In the rows, zero is written as 128.
Each named turn below is shown by a few rows before and after it. Which turns, in which order, take the first row of each later pair to the second? The first pair is answered.
k774:
[119 119 133 112 164 134 100 127 112 127 128 111 168  97 140 144  75 160
 113 120 165 142 104 118 170 130 175  80  89 153  92 125  98 119 134 175
 136 150 142] => [128 131 119  84 175 144  97 117 117 120 117 114 162  96 130 164 100 152
 112 126 168 138 113 129 159 135 167  82  88 153  80 123  99 100 128 167
 147 144 142]
[137 139 135 139 130 126 130 157 145 111 111 136 105 139 146 121 141 134
 144 125  88 153 105 116 109 107 138 142 133 119 156 152 141 141 155 129
 142 119 116] => [126 152 139 126 109 126 138 148 138 121 127 124 105 138 145 123 131 127
 136 118 112 151 106 117 116 113 149 156 142 123 174 160 132 142 160 156
 122 137 126]
[131 136 116  91 129 144 128 118 136 122 111 127 117 131 112 161 163 116
 120 121 144 102 143 157 104 137 122 127 122 132 116 121 130 110 123 106
 130 127 128] => [128 105 122 155 131 114 114 148 129 112 117 139 122 129 134 126 124 143
 134 117  94 121 132 134 114 126 124 115 114 119 114 106 135 143 135  86
 130 114 109]
k243:
[131  89 150 163 137  90 119 146 101 121 114 127 154 132 143 103 112 143
 107 138  84 130 103 108 145 127 130 125 120 126 144 101 161 155 145  89
 112 145 107] => [123  83 152 160 129  96 122 135  93 135 122 118 166 131 134  99 106 143
 107 141  98 122 109 114 155 131 133 126 122 133 142  93 150 152 130  93
  98 151 108]
[116  77 161 137 137 146 154 134 136  93 150 120  94 119 127 134 159 153
 121 142 132 110 103 141  94 128  89 126 113 121 116  79 154 118 157  85
 162 133  92] => [106  77 168 142 130 138 156 142 133 100 155 118  88 119 137 125 148 150
 121 147 126 114  91 136 101 123  99 133 116 118 132  81 156 126 169  92
 154 138  88]
[109 114 109 148 138 157 122  88 125 156 144 110 165 136  93 106 133 113
 113 112 165 113 160 119 150 142 114 135 138 158 119 127 106 119  95 136
 101 137 135] => [131 115  95 126 156 161 109  91 135 142 123 131 156 130  87 126 164 110
 119 113 147 118 161 135 131 142  97 132 132 147  95 126 124  96  97 107
 136 108 132]
[109 156 151 158 100 136 149 128  91 139 161 115 135 130 167 117  84 118
 114 139 136 143 117 105 149 127 146 138 123 136 177 151 136 150 139 143
  86 175 137] => [119 149 135 154 106 158 144  98  95 153 160 113 157 132 128 128  96 125
 101 137 165 120 150 122 155 147 128 128 123 146 148 130 120 136 103 133
  80 179 152]
k385:
[148 139 108 119 153 107 143 133 105  92 110 126 120 110 134 138 170 147
 123 137 121 111 164 128 109 138  83 172 137 120  96 124 157 131 145 113
 122 104 158] => [128 150 119 114 133 111 163 124  97 113 135 102 130 105 135 131 151 141
 111 136 156 101 165 123 127 147 102 183 147 135 115 127 137 139 137 148
  89 132 165]
[123  88 104 111  90 154 155  93 136 119 145 127 141 139 151 120 173  93
 160 160 114 234 131 138 116 158 149 137 194  89 164 180 148 108 125 151
 113 149 119] => [131  86 100 110 102 151 147 100 141 112 135 134 139 135 151 121 177  96
 160 157 101 238 133 141 105 157 140 133 185  86 152 183 154 105 131 138
 124 137 116]
[141 137 114 149 121 142 122 180 128 150 173 145  99 144 155  92 110 146
 123 127 154 154 120 106 109 104 162 107 135 104 143 132 126 135 124 148
 117 139 146] => [165 131  91 135 149 153 110 172 141 140 149 161  99 141 137 114 148 146
 129 130 132 153 137 122  95 113 146  96 128 102 107 123 136 114 104 110
 143 120 147]
Then:
(two turns a pair)
[141  97 151 161 139 127 154 131  93 143 114 108 161 148 106 116 112 173
 104 128 143 117 159 135 133 127 120 128 121 138 124 109 129 134 108 127
  99 135 116] => [161 104 140 145 159 124 137 147 113 125  85 126 142 146 108 135 143 165
 112 133 111 126 155 141 106 122 106 122 116 132 102 114 150 119 110 100
 140 111 110]	k243, k243
[159  69  90 105 156 151 181 118 161  99 100 143 149  95  34 195 172 101
 105 165 161  87 179 154  84 148  72  96 130 106  51  84 163  80 119 101
 142 111 123] => [133  94 137 120 127  83 181 204 165  61 102 155  82  99 127 155 134  90
 125 167  79 141  97 106  67  96 115 120 135  62 139 141 204 135 223 129
 169 106  96]	k243, k243
[101 180 135  99  99 169 126 126 170 149 125 122 140 143  90 134  97  94
 117 134 154 123 163 142 123 120 139 160 119 122 141 126 113 161 134 170
  76 144 113] => [125 179 121 100 124 157 105 156 192 116  90 156 115 143 105 142 129  98
 135 140  90 142 148 147  89 106 128 146 105  99 119 131 145 154 159 126
 131 102  97]	k774, k243
[157  98 137 152 146  84 171 136 141  89 101 149 138 142 114 137 126 138
 122 108 106 107 152 146 154 115 139 118 143 150  68 150 130 141  90  50
 125 104 129] => [138 130 146 103 120 105 195 103 138 116 120 116 147 140 106 153 137 110
 101 106 169  88 160 154 168 124 153 143 161 164 100 167 111 130  82 107
  97 139 150]	k774, k774
[131 134 136 164 141 120  97 169 142 117 115 158 100 128 137 128 128 147
 121 140  78 150 103 120 122 123 128 111 129 112 126 122 137 132 139 105
 143  99 113] => [102 168 155 119 103 140 128 135 123 150 133 117 108 133 132 135 120 116
  97 137 148 134 102 124 142 138 147 146 146 129 165 145 113 124 132 174
 104 138 135]	k243, k774
[123 108 109 161 154 128 113 116 116 102 145 136 153 122 123 116 125 138
 130 130 110 121 121 143 117 131 112 100 138 142 104 101 113 131 123  84
 123 103 113] => [122 120 108 142 153 140 114  98 117 109 147 129 161 125 105 126 138 134
 126 128 131 116 127 157 116 138 113 107 139 145  97 104 110 121 111  92
 121 104 123]	k385, k243
[ 93 154 154 108 128 124 116 117  99 138 147 113 115 124 142 148 106 101
 106 124 128 128 123 115 120 116 137 157 130 138 165 168 134 143 144 171
 132 129 143] => [112 131 142 136 148 111  92 143 111 109 128 141 110 123 146 143 110 122
 121 127  68 138 125 113 108 112 121 132 115 124 132 149 149 148 146 121
 161  95 128]	k774, k774
[113 110 168 205 112 101 155 133 145 155 176 116 130 158 171  79  86 155
 142  95 128 110 140  74 160 112 149 160 142 111 113 112 118 199  89 175
  53 140 103] => [152  94 146 211 151  86 123 164 172 113 138 158  99 156 178  93 124 168
 160 105  52 129 132  76 120  98 125 135 123  87  76 105 151 184 105 106
 115  90  88]	k385, k243
[132 135 145 116  98 127 139 139 130 106 138 116 131  99 165 148 113 138
 100  82 145  87 128  82 149 107 145 148  79 114 137 134  93 167 148 148
 159 108 151] => [149 136 131  98 112 145 135 119 142 105 124 119 139  93 144 174 144 134
 103  86 159  80 146  98 143 113 133 143  72 120 108 125  95 141 128 128
 174  90 156]	k243, k774
[109  87 140 195 119 111 137 129 112 140 139 126 151 119 131  89  80 169
 156 138 120 119 136 106 139 121 130 136 133 135 124  81 125 144 114 128
 105 135 120] => [101 109 136 168 109 123 151 107 111 154 151 110 155 118 119 100  85 154
 149 140 158 109 143 111 143 133 131 146 139 143 133  88 112 134 105 155
  91 153 133]	k385, k774
[127 142  92 109 103  92 125 134 134 111 104 174 118 163 152 132 120 137
 141 115 117 132 137 122  79 109 153 154 142  62 178 163 169 136 137 132
 150 140 136] => [139 113  87 148 116  86 115 137 136 106  99 183 132 161 137 121 108 156
 151 116  99 128 156 124  91 116 144 138 131  63 142 140 163 140 120  98
 153 123 130]	k385, k774
[123 133 132 104 129 142 152 129 129 142 144 127 149 146 129  94  99 119
 116 142 138 124 125 138 125 139 129 122 116 147 156 126 102 122 122 148
  84 167 113] => [148 128 111  97 154 156 134 130 142 123 115 147 142 142 109 116 136 121
 121 147 116 123 137 155 102 142 109 106 101 143 117 114 115  99 111 106
 117 135 109]	k385, k385
[154 155 113  91 124 152 124  95 138 135 106 139 142 126 100 162 185 119
 118 139 161 130 143 141 131 160 113 131 134 117 116 140 140 108 123 104
 141 126  90] => [143 120 135 174 122 105 111 144 125 119 116 151 133 125 138 114 122 160
 134 133 102 149 123 112 145 141 124 118 124 103 124 129 148 161 154  82
 133 108  72]	k774, k243
[144  96 123 223 140  88 109 138 142 108 117 127 154 115 112  85  73 164
 164 125  91 145 129 105 138 128 113 112 115 161  98  93 132 140 130 109
 114 124 120] => [130 107 125 204 121 105 129 114 130 134 136 102 178 112 101  86  68 159
 153 125 147 132 143 107 156 143 119 122 129 177 110  91 110 138 106 143
  78 153 133]	k385, k385
[133 131  80 125 148 163 123 114 136 105 129 169 111 149 123 121 194 111
 130 128 117 105 126 160  65 150 138 127 114 107  91  89 152  79 122  55
 168 117 153] => [126  99  83 175 145 163 125 102 115 121 148 161 145 152 111  96 154 137
 131 121 129  92 148 151  92 162 140 116 114 117  73  57 131 103  99  52
 127 123 158]	k774, k385
[126 104 145 130 119 131 124 176 127 103 119 166 127 136 109 111 131 155
 120 132  87 152 137 136 103 133 108 129 125 110 107 122 111 102 120  80
 132 127 114] => [126 116 140  99 122 152 131 153 130 115 116 161 138 134  91 132 156 139
 112 130 118 137 154 151 104 147 108 133 130 118  94 120 103  80 103  91
 126 137 126]	k385, k243
[159 155  85  81 106 137 171  72 128 160 110  70 127 116 162 123 156  82
 147 121 150 143 165 122 116 161 121 149 104 138 162 170 132 150 114 161
 145 127 130] => [152 111 100 167 108 107 154 110 117 141 116  89 126 122 188  76 104 121
 169 114  86 159 150  97 129 146 126 134  91 122 156 151 140 196 136 128
 138 106 108]	k774, k774
[125 139 103  99 130 141 134 131 124  86 115 121 100  98 113 179 169 109
 112 147 138 136 140 169  95 134 102 134 144 113  86 144 117  69 135 145
 174 126 117] => [ 98 148 122 103 103 145 155 120 103 112 143  91 116 102 120 158 139 109
  99 146 184 124 142 162 120 135 116 156 155 126 117 146  90  82 135 192
 131 157 124]	k385, k243
[153 190 152 102 156  88 141 188  62 106 114 126  90 140 153 122 142 109
 128 112 111 145 137  99 115 110 123  85  83 106 150  97 166 154 150 125
 143 167 152] => [151 205 152  67 148 110 153 158  65 122 116 112  94 147 133 144 163  95
 116 111 149 131 148 111 118 118 118  94  89 115 152 106 154 135 131 147
 136 183 168]	k243, k774
[131 127 123 162 133 122 122 184 131 124 115 157  80 124 175 114 126 149
 117 107  90 154 106 130 115  88 133 161 133 140 137 105 145 123 173 103
 154 138 114] => [106 117 132 180 116 134 140 153 109 159 153 127 115 122 154 102  95 160
 102 100 146 130 127 124 155 107 138 170 140 161 145  86 108 136 143 140
  99 171 123]	k243, k243
[146 138 145 106 103 155 117 148 141  76 120 131  88 144 136 168 122  60
 134 175 160  89 149 136 103  88 158 159 126 107 126 152 152 159 126 206
 144 150 145] => [141 137 143 114  98 161 125 135 139  89 125 124 102 144 125 163 115  66
 129 172 180  75 158 140 120  96 160 159 129 112 122 147 144 156 114 214
 125 161 152]	k243, k243
[117 140 125 149 119 111 139 134 125 132 140 123 106 144 166 136 105 142
 156 128 119 150  93 126 116 131 131 145 133 136 166 114 134 121 157 123
 127 156 135] => [119 129 115 147 120 130 145 103 118 150 146 113 137 142 135 143 106 149
 152 122 157 132 121 137 122 150 119 141 135 151 144  96 114 106 121 123
 106 166 148]	k243, k243
[151 101 106 116 161 132 109  85 146 113  96 148 150 123 110 148 159 147
 127 117 144 114 143 182  93 126 121 123 131 121 130 107 135  80 103 123
 138  98 144] => [125 107 122 121 132 136 128  71 127 136 123 125 172 124 111 132 132 143
 117 116 185 106 145 167 121 131 141 138 146 135 156 107 113  93  97 171
  98 134 154]	k385, k243
[ 92 152 131  98 124 126 111 159 127 101 124 167 120 129 181  72 128 132
 123  89 101 135  85 139 147 102 186 183 134 101 213 165 138 105 166 163
 139 125  99] => [ 87 141 118 100 121 159 126 101 112 137 149 140 177 135 128  78 114 140
 104  83 178  91 134 159 179 145 170 181 141 136 177 131  91  96 101 179
  88 149 120]	k243, k243
[152 155 153 143 158 122 110 179 143 111 132 159  87 104 132 103 101 150
 171 145  78 154 110 112 114 112 167 141 159 124 165 120 158 116 169 109
 146 132 102] => [152 195 143  67 152 154 129 145 150 122 129 145  88 110 107 138 146 106
 152 151 128 139 121 139 108 122 165 158 168 137 178 140 150  76 149 136
 147 152 120]	k774, k774
[123 193 126  61  85 141 116 123 150 111 112 109  83 113 149 167 164  83
 100 138 142 131  93 151 113 106 157 162 130 134 177 173 134 112 140 180
 159 152 143] => [116 138 148 171  91  93  98 177 136  90 128 128  78 117 186 102  94 132
 116 135  68 154  73 104 127  88 171 141 125 114 173 143 144 176 165 149
 149 131 117]	k774, k774
[150 103 135 122 106  91 154  87 122 148 140 132 171 125 126 119 137 101
 162 113 166 128 154 107 120 128  99  75 152 134  92 144  99 115 118 136
 117 107 144] => [163 112 129 116 122  86 140 104 141 130 120 149 144 127 139 125 149  95
 170 118 131 142 135 106  93 114  96  70 143 123  96 158 119 110 139 118
 153  90 140]	k243, k243
[134 100 131 136 128 120 122 109 140 127 116 118 128 131 115 133 142 146
 127 135 135 109 122 124 130 137 133 117 112 136 120 108 146 137 121 114
 142 124 117] => [128  93 133 145 125 109 123 114 135 126 121 121 129 130 118 126 130 148
 131 137 128 115 117 115 137 136 135 117 113 134 129 110 142 143 122 119
 141 127 116]	k774, k385
[108 132 122  56 127 140 164  83 142 134 133 136 140 114 102 183 171  97
 125 146 143 134  94 160 115 116 137 128 151 130 120 129 101 127 138 148
 124 125 133] => [105  97 131 125 135  98 143 129 139 105 134 161 121 117 135 145 130 130
 153 146  71 164  68 132 106 100 143 106 140 111 119 117 118 168 170 111
 141  98 108]	k774, k243
[128 138 135  67 127 137 148 116 138 103 125 136 105 132 134 133 162  99
 112 100 159 141 107 163  99 102 139 149 126 114 157 136 113 101 133 157
 149 146 134] => [121 108 152 128 129 102 140 155 130  88 128 149  96 132 162 101 128 124
 129 100 109 161  87 138 103  90 139 135 118 100 164 131 122 133 160 130
 154 130 115]	k774, k243
[129 109 130 151 110  89 114 129 120 140 129 125 113  94 150  97 137 116
 162 144 105 140 108 112 129 133 129 138 138 115 139 138 130 158 132 132
 130 132 129] => [144 131 118 102 115 110 112 110 137 143 113 126 104  95 130 131 178  94
 154 145 120 134 117 132 114 133 119 139 137 120 127 145 135 127 124 126
 147 131 138]	k774, k774
[153 139 118 135 153 121 143 131 158 115 108 122 123 120 130 122 167 126
  99 146  93 115 147 134 138 130 114 103 116 112  86 130 178 110 139  97
 195 118 115] => [116 119 136 186 123 108 158 134 123 138 148  98 145 124 143  73 100 146
  97 141 121 109 146 109 180 138 135 107 128 123 106 120 151 150 134 134
 133 152 117]	k774, k243
[157  56 110 155 179 182  72 217 117 137 133 111  96  64 129  70  99 208
 121 127  99 110  80 130 151 133 131  85 117 123  78 129 160 133 141  69
 110 148  96] => [127  74 128 146 150 190  99 192  96 166 168  80 117  70 125  60  73 199
 105 117 161  95  83 122 183 148 142 103 130 135 108 136 140 141 129 125
  63 192 108]	k385, k385
[153 128 126 118 149 121 141 118 141 146 134 125 125 121 116 144 148 114
 139 119 130 123 131 128 127 155 107 127 111 123 111 131 135 134 117 116
 127 141 131] => [145 122 130 146 139 100 137 139 137 141 139 121 119 126 139 123 118 127
 144 119 109 137 115 112 128 142 121 128 114 118 126 135 133 156 134 122
 123 135 124]	k243, k774
[118 200 140  70 100 157 130 122 152 134 107 122  91 145  97 159 169 125
 125 162 119  87  99 140 132 149 110 121 144 119 132 120 117 122 146 127
 140 128 145] => [105 196 156  87  82 148 143 121 139 146 131 107  98 147 105 141 142 129
 121 156 137  87  93 131 149 151 123 129 150 118 151 117 102 144 149 155
 109 144 145]	k385, k243
[112 104 138  96 130 140 122 130 119  91 128 125 103 121 146 115 108 148
 119 115 105 121  88  73 122 159 133 162 110  95 119 172 134 117 164  99
 162 134  88] => [117  87 127 122 140 143 115 120 114  92 127 135 117 117 131 108  98 167
 126 113 102 115 101  78 125 167 125 153 105  97  93 146 130 117 147  86
 154 128  91]	k385, k774
[159 175  90  87  85 138 166 155 145 110 114 129 114 102 135 129 225  45
 136 126  99 154 122 138  54 100 146 108 137  97 137 169 143  59 189 136
 138  68 125] => [129 186 113 104  53 122 181 161 124 120 140 108 117 104 159 104 185  41
 135 118 118 161 102 117  83  96 173 124 151  97 180 182 129  89 208 177
 103  95 127]	k385, k385
[115 134 140 161 114 106 134 156 117 126 137 113 108 126 156 127 110 117
 114 117 110 163 100 106 133 107 147 129 138 122 160 137 133 139 149 141
 131 134 106] => [140 116 120 170 140 108 116 154 130 111 119 129 109 124 141 140 132 130
 128 119  87 161 110 120 118 111 125 112 126 120 116 119 144 117 136  94
 155 103 102]	k243, k385
[118 135 145  94 111 158 155 167  94 196 143 126  98 114 123  90  82 107
 140 115 126 228  96  94 125 120 169 123 138  96 168 140 143 162 157 160
  76 131 143] => [134 121 121  84 130 201 149 112  97 218 135 115 138 109  70 114 110 106
 129 112 179 185 147 128 135 158 138 106 134 121 114 101 115 128  89 142
  56 132 160]	k243, k243
[130 211 171 109 109 152  99  73 137 147 131 101 115 169  98  86 115 126
 121 156 161 109 107 121 133 141 125  88 139 161 150 151 148 167 175 112
 106 148 120] => [153 194 148 113 139 157  78  77 150 135 108 121 116 164  78  97 140 139
 128 158 130 107 121 135 114 147 108  77 123 157 108 134 156 152 158  69
 136 123 119]	k243, k774
[148 119 126 175 140 104 120 160 135 105  94 145 136 126 117 101 135 135
 132 128  57 139 124 110 113 123 125  96 145 106  92  93 139 147 141  80
 145  95 112] => [112 134 139 154 108 134 152 112 111 148 136 103 173 130  93  96 104 124
 101 121 151 109 146 115 155 145 138 119 168 134 115  86  93 144 103 145
  78 150 139]	k774, k243
[126  79 155 101 163 120 110 136  85  81 117 169 115 173 152  96 166 154
 121 108 116 151 177 151 163 193 140 115  65 126  87 110 132  94 138 123
 160  96 122] => [107 107 170  66 131 134 134 114  75 105 137 136 117 176 151 100 161 135
 105 106 177 141 175 152 185 202 152 138  80 140 115 131 118  92 130 177
 124 135 140]	k774, k774
[128 134 159  89  86 165 139 136 114 169 140 111 131 135 162 131 126 100
 115 107 161 124 208 112 170 117 126 155 182 141 223 125 122 122 178 215
 111 168 154] => [132 113 168 145  93 130 126 180 118 145 129 132 110 135 197 106 105 122
 138 112  94 151 184  87 160  96 132 139 173 120 224 118 145 152 209 185
 130 146 132]	k385, k243
[145 122 130 174 124 104 106 157 118 116  95 141  92  80 136 113 144 171
 127 161 141 191 102 130 103 137 170  63 142 138 126 147 146 154 153 111
 146 111  85] => [137 162 130 101 114 139 122 122 120 135  97 123 101  80 113 150 178 135
 110 163 201 176 115 152  99 149 169  84 155 154 134 165 138 112 137 155
 147 136 106]	k774, k774
[121 168  78  67 184 141 106 178 127 137  88 105  93 122  93 162 138 101
 133 128  93 132 134 149 106 136 125  78 149  93  77 146 143 103 148 138
 141 140  98] => [ 95 133 109 148 163 110 114 203 100 145 124  95 112 130 116 103  60 135
 139 122  84 138 127 112 141 130 148  76 151  96  99 133 123 164 162 153
  95 157  83]	k774, k243
[141 124  88 159 120 126 131  81 139 149 138 111 132 147 118 137 170 158
 104 141 155 147 147 102 150 167 103 102  95 133 103 137 107 123  83 158
 110 101 130] => [136 153  93 122 105 126 144  86 142 149 144  99 118 153 132 147 181 135
 100 147 165 151 131 106 144 157 120 118 104 130 132 162 114 113 101 186
 108 113 129]	k385, k774
[140 118 124 128 136  99  92 181 146  86 129 140  91 157 107 107 121 138
 127 156 123 136  81 135 122 111  74 101 111 152 109 136 129 114 120 157
 113 154  89] => [131 130 131 107 121 110 105 164 141  96 144 127  94 163 101 113 122 128
 116 152 150 124  85 133 131 117  81 111 117 160 125 140 121 113 115 186
  93 177  96]	k243, k774
[ 99 127 133 123 111 149 170 109 159 141 163 106 130 127 139 111  91 137
 152 130 167 134 131 124 134 146 108  98 146 166 148 148 138 161 141 155
 137 159 135] => [127 121 111 109 136 163 162  97 171 137 137 117 138 127 110 138 127 135
 151 132 162 124 147 142 118 161  82  85 138 163 109 137 145 135 119 130
 158 137 141]	k243, k243
[168  97 105 139 155 151 107 106 139 123 110 139 135 111  94 144 154 128
 141 136 129 124 151 143 122 153 100 108 114 130  82 101 120 115  93  86
 144 121 121] => [148 104 118 134 132 163 129  91 126 151 131 116 151 110  91 140 133 121
 129 133 178 110 160 143 143 163 112 121 125 146 107 104  98 118  79 125
 111 150 129]	k385, k243
[104 142 146 122 112 136 138 117 114 143 158 111 137 130 121 129 116 130
 123 117 150 132 130 130 145 128 141 140 137 131 144 132 115 141 130 165
  99 148 135] => [141 123 120 122 149 146 116 110 137 125 124 137 137 124 100 151 155 138
 129 123 120 122 151 146 125 137 109 120 122 126  92 108 126 121 113 108
 134 116 131]	k243, k774
[165 121 101  57 163 133  99  94 115 123  81 120 104 110 150 170 171 119
 127 133 129  89 163 129 105 138  99 161 140 120  85 139 130  82  70 129
 173 133 109] => [113 102 150 135 115  99 118 120  74 142 137  90 119 119 192  96  68 145
 124 122 138  93 137  84 158 129 140 175 153 128 142 137 107 155  91 190
 102 172 103]	k774, k774
[132 131 113 132 101 103 143 125 122 125 108 133 106 127 129 146 131 102
 122 172 137 122 149 149  97 122 155 149 131 120 163 165 150 112 102 168
  99 144 143] => [125 126 119 148 101  93 145 134 118 124 116 133 101 126 143 133 120 106
 127 170 126 128 140 140 104 119 164 148 130 117 169 168 158 125 111 168
  95 143 133]	k385, k243
[128 121 130 127 124 146 136  93 121 159 133 106 158 127 108 139 123 108
 108 133 166 103 152 132 145 142 123 139 128 148 111 108  96 111  98 154
  95 136 137] => [135  84 130 187 137 116 117 125 117 138 127 126 156 129 126 113  97 142
 126 131 106 117 146 117 147 133 122 117 112 135  94  90 113 135 113 107
 111 115 120]	k774, k774
[148 133 112 138 167 130 114 126 147 140 117 159 101 143  99 137 161 131
 126 139 110 113 153 149 123 160 107 121 119 128  92  73 144 103 107  57
 132 104 117] => [123 142 144 156 146  94 120 168 140 128 129 159  65 149 154 112 130 131
 141 137  79 145 104 113 130 128 137 140 129 109 144 104 165 144 166  84
 129 114 104]	k243, k243
[131 127 116 119 144 133 127 121 124 135 126 132 137 132 116 131 135 124
 117 130 144 135 147 148 125 143 118 121 110 148  99 114 122 115 108 115
 133 131 121] => [118 117 133 154 135 113 127 146 118 128 138 135 126 134 146 106 104 133
 125 133 119 152 125 124 133 129 130 118 110 135 115 115 125 143 130 119
 121 129 107]	k243, k774
[108 160 131 106 105  95 138 127 138 101 114 123 124  96 159 122 156 105
 122 120 131 143  92 119 101  90 135 161 136 106 148 147 124 160 149 156
 125 132 121] => [113 144 126 121 114  87 128 135 142  90 104 136 122  95 164 117 153 115
 128 121 106 149  89 115  87  87 127 151 128 100 135 142 128 161 153 130
 144 115 117]	k774, k774
[159 121  98 137 139 170 124  82 110 144 149 121 170 118  77 131 141 141
 109 115 166  78 178 140 144 151  98 111 122 154  93 111 106 113  87 108
  89 125 133] => [180 106  87 159 161 143  93 121 133 110 124 157 141 112  98 125 156 157
 131 120  89 106 163 129 117 130  96  93 106 125  76 111 138 123 112  55
 138  88 110]	k774, k243
[155 109 123 147 138 116 106 130 112 107 135 133 106 155 135 121 133 106
 134 145  85 130 107 112 104 102 134 113 126 124 104 107 126 133 121 100
 137 115 129] => [133 115 134 147 117 132 122 109  98 132 161 105 130 158 123 113 111 104
 121 136 133 115 114 111 131 114 140 124 138 142 122 109 101 142 106 138
  96 146 138]	k774, k243
